In the rows, zero is written as 128.
Each named move below is a turn or a mirror, shown by a few rows before and after it. Which moves, in which order, take the first row of each later pair to the second? The first pair is answered.
K_168 (before -> after):
[130 104 101  86 136 132 134 146 122 148]  ->  [128 111 116 122 137 154 106 159 137 164]
[121  87 112  90 157 200  91 171 119 155]  ->  [122  80  98  67 156 186 112 164 107 144]
[141  90 152 107 130 109 150  80  62  79]  ->  [144 116 203 182 137 157  91 103 108 123]
K_55 (before -> after):
[ 88  91 147 139 147 159 109 145 101 110]  ->  [130 127 172 163 152 162 118 148 131 154]
[129 137 154 128 150 138 112 138 129 149]  ->  [105 118 147 115 147 135 110 138 108 124]
[127 108  98 102 128 119 200 111 125 105]  ->  [165 139 119 126 138 123 198 109 153 142]
K_992 (before -> after):
[112 120 174 144 120 163 102 148 128 141]  ->  [107 122 163 141 128 166 104 149 134 143]
[ 96 122 120  88 140 158  97 182 112 134]  ->  [121 123 166 119 109 138  97 154  80 110]
[108 140 139 108 105  90  94 118 119 118]  ->  [131 156 146 136 109  93 108 108 144 138]
K_246 (before -> after):
[130 151 117 119 150 145  74 169 147 175]  ->  [105 110 103 128 161 182 114 151 169 159]
[ 95 118 124 157 132 188 106 130 151 143]  ->  [109 140 152 174 121 163  81 132 136 145]
[104 124 126 145 127 164 117 110 141 126]  ->  [120 142 142 152 119 146 100 112 131 127]
K_356 (before -> after):
[122  81 122 116 146 175 146 123  95 124]  ->  [119  87 107  98 148 158 153 123  99 124]
[151 161  80  89 131  68 177 101 160 151]  ->  [111 143 116 168 106  95 177  78 201 117]
[126 132 104 120 157 178 112 157 180 169]  ->  [124 140  83  99 157 156 122 153 179 169]
[131 153  85 112 133 117 178 116 179 138]  ->  [119 147 116 163 125 148 167 111 190 127]

(2 to 3 moves a pair)
[121 154  87 126 138 100 162 126 182 148]  ->  [138 113 110 116 127 111 205 103 136 110] | K_246, K_356, K_168
[116 115 182 176 156 179  98 134 141 135]  ->  [191 148 159 142 161 130 170 110 144 157] | K_168, K_55
[109 111 111 124 115 129 175  83 124 107]  ->  [155 131 129 131 126 136 190  85 129 146] | K_55, K_356, K_168
[173 160 106  97  86  51 134 106  95  80]  ->  [140 190  95 146 138 135  68 163 189 168] | K_168, K_992
[151 129 127  98 174 173 126 155 130 181]  ->  [138  84 138  92 145 162 157 128  77 105] | K_168, K_992, K_246
[ 99  78 114 114 128 152 152 128 116  94]  ->  [135 114 178 157 119 147  89 145  99 115] | K_356, K_168, K_246
[183 139 165 160 129 156 156 132 122 153]  ->  [163 140 103  82 147 137 159 151 116 165] | K_356, K_992
[105 136 104  94 159 114 116 161  95 103]  ->  [156 162 105 102 167 103 145 157 115 136] | K_55, K_168
[122 137 119 141 109  96 127 112 129 104]  ->  [139 133 118 104 137 134 100 146 107 144] | K_356, K_356, K_246
[144 141 181  73 131 119 102 118  88 151]  ->  [113  93 175 122 147 193 152 105 127 136] | K_246, K_246, K_168
[170 172 149 124 133  94 101 144 120 154]  ->  [ 95 140 150 164 109 108  76 139 131 103] | K_55, K_356, K_168
[ 80  96 128 137 124 148 146 131 117 126]  ->  [130 148 129 126 136 128 124 152 135 186] | K_55, K_246, K_246
[172 155 160 130 142 140 120 160 122 193]  ->  [ 73  90 107  86 110 117 134 136  91 101] | K_55, K_356
[ 89 123 123 131  83  80 152  97 108  69]  ->  [161 184 162 175  94  82 129 107 138 142] | K_246, K_55, K_356
[146 144 164 160 127 153  94 161 135 162]  ->  [118 109  89  68 138 127 141 157  99 126] | K_992, K_168
[164 197 135 161 122 105  97 135 165 178]  ->  [151 153 146 207 116 146 139 112 183 157] | K_246, K_246, K_246
[120 114  76 108 155  99 132 122 190  91]  ->  [111 114 138 156 123 102  76 124 160  65] | K_356, K_246, K_55
[ 71  91  99 135 115 117 136 128 164  88]  ->  [104 120 131 176 123 139 118 137 195 132] | K_168, K_55
[159 145 158 140 130 102 103 114 160 151]  ->  [148 109 125 122 129 109 165  88 146 112] | K_168, K_246, K_246
[101 163 135 187 103  88 115 111 186 113]  ->  [128 106 108  97 113  81 183 100  98  73] | K_356, K_168, K_246
[ 96 110 148 138 109 111  97 129  92  83]  ->  [112 119  85 107 162 149 148 150 157 149] | K_55, K_246, K_246
[123  97 117 123 110 114 171  85 130  88]  ->  [127 115 117  94 103  85 138 100 105  94] | K_55, K_246, K_55
[187 130 160 153 162 173 127 143 126 129]  ->  [147 117 163 138 149 161  77 157  91 100] | K_55, K_168, K_246
[120 109  91 122 131 152 160 123 136 133]  ->  [171 151 132 144 122 130 144 123 128 162] | K_992, K_55, K_246
[158 144 148  48 124 109  79 148  86 164]  ->  [ 71  66 115 118 121 185 158 106 167 104] | K_246, K_356, K_356
[101 139  75  66 149 105 120 137 102 133]  ->  [ 59 131 120 161 116 125  86 119 147 100] | K_356, K_168, K_992
[176 163 100 108 143  83 192 121 154 142]  ->  [ 80 101  67  77 135 105 151 138 124  83] | K_168, K_246, K_55
[131 105  87  86 142 143 127 146  97 128]  ->  [116 108 110 122 147 172  84 156 115 136] | K_168, K_55
[126 131 105 165 127 158 170 113 196 143]  ->  [ 72 102 113 135  88 116 123 106 122  67] | K_246, K_55
[120 119 158 114 124 147  73 165 118 144]  ->  [120 122 135  78 116 110  87 161  97 129] | K_992, K_55, K_356
[192 187  94 108 139  76 175 115 179 179]  ->  [178 139 147 185 152 179 182 107 195 174] | K_246, K_356, K_356
[116 148 119 100 112  85  96 134 112 124]  ->  [142 157 106 124 138 124 141 128 167 162] | K_246, K_55
[111 146 125 138  82  89 145  90 128  86]  ->  [140 197 120 138 104  88 110 123 159 152] | K_55, K_246, K_168
[170 145 145 109 155 149 115 147 102 171]  ->  [134 163 141 165 140 143 102 139 167 161] | K_168, K_356, K_168
[109  77 147 148  95 125 144 112 107  73]  ->  [205 135 168 144 125 132 139 137 116 159] | K_55, K_356
